In the rows, zero is written as 100.
The rows of D fall into 3 groups, and each row is roughly a mix of its group's hidden directions; some rows fit no group.
D:
78 131 108 93 82 100 113 122 137 93
113 114 90 113 138 111 121 90 80 130
98 106 100 124 112 92 105 140 99 139
91 90 84 90 87 105 122 86 137 64
94 121 90 102 111 98 85 139 78 133
94 120 124 104 99 115 133 108 102 140
122 114 94 79 120 90 65 80 73 93
91 99 123 95 55 118 120 105 121 113
99 78 115 80 80 89 91 73 121 67
112 61 105 93 60 117 105 92 91 115
109 77 83 146 99 90 89 120 120 102
95 87 115 84 66 106 89 80 110 61
117 107 97 85 117 116 101 53 79 84
98 119 91 127 115 87 93 135 112 132
82 126 102 91 109 101 84 123 61 125
99 107 86 120 127 110 140 113 102 129
115 90 107 65 111 104 105 61 78 84
104 99 94 138 105 88 116 111 143 113
114 104 116 100 106 91 55 82 70 112
77 82 97 90 69 100 112 95 132 69
100 112 74 111 135 96 128 117 101 128
118 105 85 120 97 89 123 125 142 105
109 74 83 100 98 88 66 85 92 62
106 83 93 84 66 119 118 102 131 75
116 122 94 89 130 85 68 115 77 116
96 122 135 113 101 113 122 101 94 138
108 114 88 111 121 109 136 136 103 118
95 100 111 132 103 110 124 131 102 135
87 99 90 110 95 97 128 146 126 108
118 103 123 80 78 102 65 99 87 70
93 111 109 112 132 83 79 90 60 116
94 96 101 105 86 90 76 85 119 50
81 127 106 104 97 88 88 104 132 61
93 94 90 121 73 102 67 134 112 82
88 104 125 96 50 110 101 111 124 98
118 77 102 99 88 97 92 74 125 59
114 82 71 95 119 83 66 101 75 86
106 96 110 77 84 98 67 68 91 69
94 84 103 132 106 98 142 81 119 116
94 125 100 69 103 114 134 111 98 130
92 95 122 104 58 103 88 90 122 70
107 72 75 96 99 92 83 81 104 58
141 73 76 102 128 95 106 95 99 115
83 96 86 129 90 107 98 141 88 126
95 131 113 100 107 95 92 134 86 138
87 101 115 93 60 116 125 102 134 96
118 76 82 126 114 89 65 112 79 101
88 93 113 131 92 115 132 125 111 126
102 91 105 77 83 105 68 88 82 60
92 129 86 85 114 94 107 141 103 127
86 109 97 94 77 90 82 108 131 58
106 110 90 84 93 84 91 152 113 84
113 115 89 95 135 91 95 114 76 137
112 93 69 92 129 82 72 113 73 100
102 106 97 126 127 111 126 102 89 140
92 103 78 95 102 104 142 128 127 88
86 107 103 94 98 100 60 112 55 95
117 105 94 114 140 78 79 99 78 121
94 75 98 115 65 111 110 99 130 72
90 90 100 96 71 105 107 84 134 61
93 102 73 97 131 75 82 72 90 121
119 113 101 97 121 83 60 103 71 118
107 68 94 106 114 108 136 74 80 117
96 84 106 96 57 100 80 95 119 67
122 86 86 106 111 103 141 97 130 121
122 113 103 99 140 73 74 84 92 103
127 107 96 118 133 75 102 94 132 114
86 99 87 112 99 101 137 137 125 109
110 107 98 72 85 84 72 127 105 67
90 75 95 123 68 113 121 106 130 87
118 66 79 101 123 106 114 70 81 99
91 95 127 100 50 112 103 97 122 92
90 81 131 104 61 115 95 81 108 80
82 77 105 108 60 118 115 93 114 72
120 77 84 97 120 103 103 98 64 133
123 73 101 92 115 93 91 60 86 76
One row of each group comes first, with its name. Which group is each row after those in?
106 117 67 97 137 84 109 122 98 119 : <40>
91 122 133 105 69 97 76 124 101 113 : <84>
74 107 104 117 103 108 139 106 93 136 : <80>

82 93 96 132 111 96 120 112 107 144 : <40>
97 78 100 95 74 118 132 77 126 85 : <84>
120 96 104 78 125 90 81 69 69 89 : <80>
82 87 100 100 71 108 128 118 133 79 : <40>
102 131 95 95 117 97 121 123 118 138 : <80>
97 115 106 131 136 75 91 96 90 126 : <80>
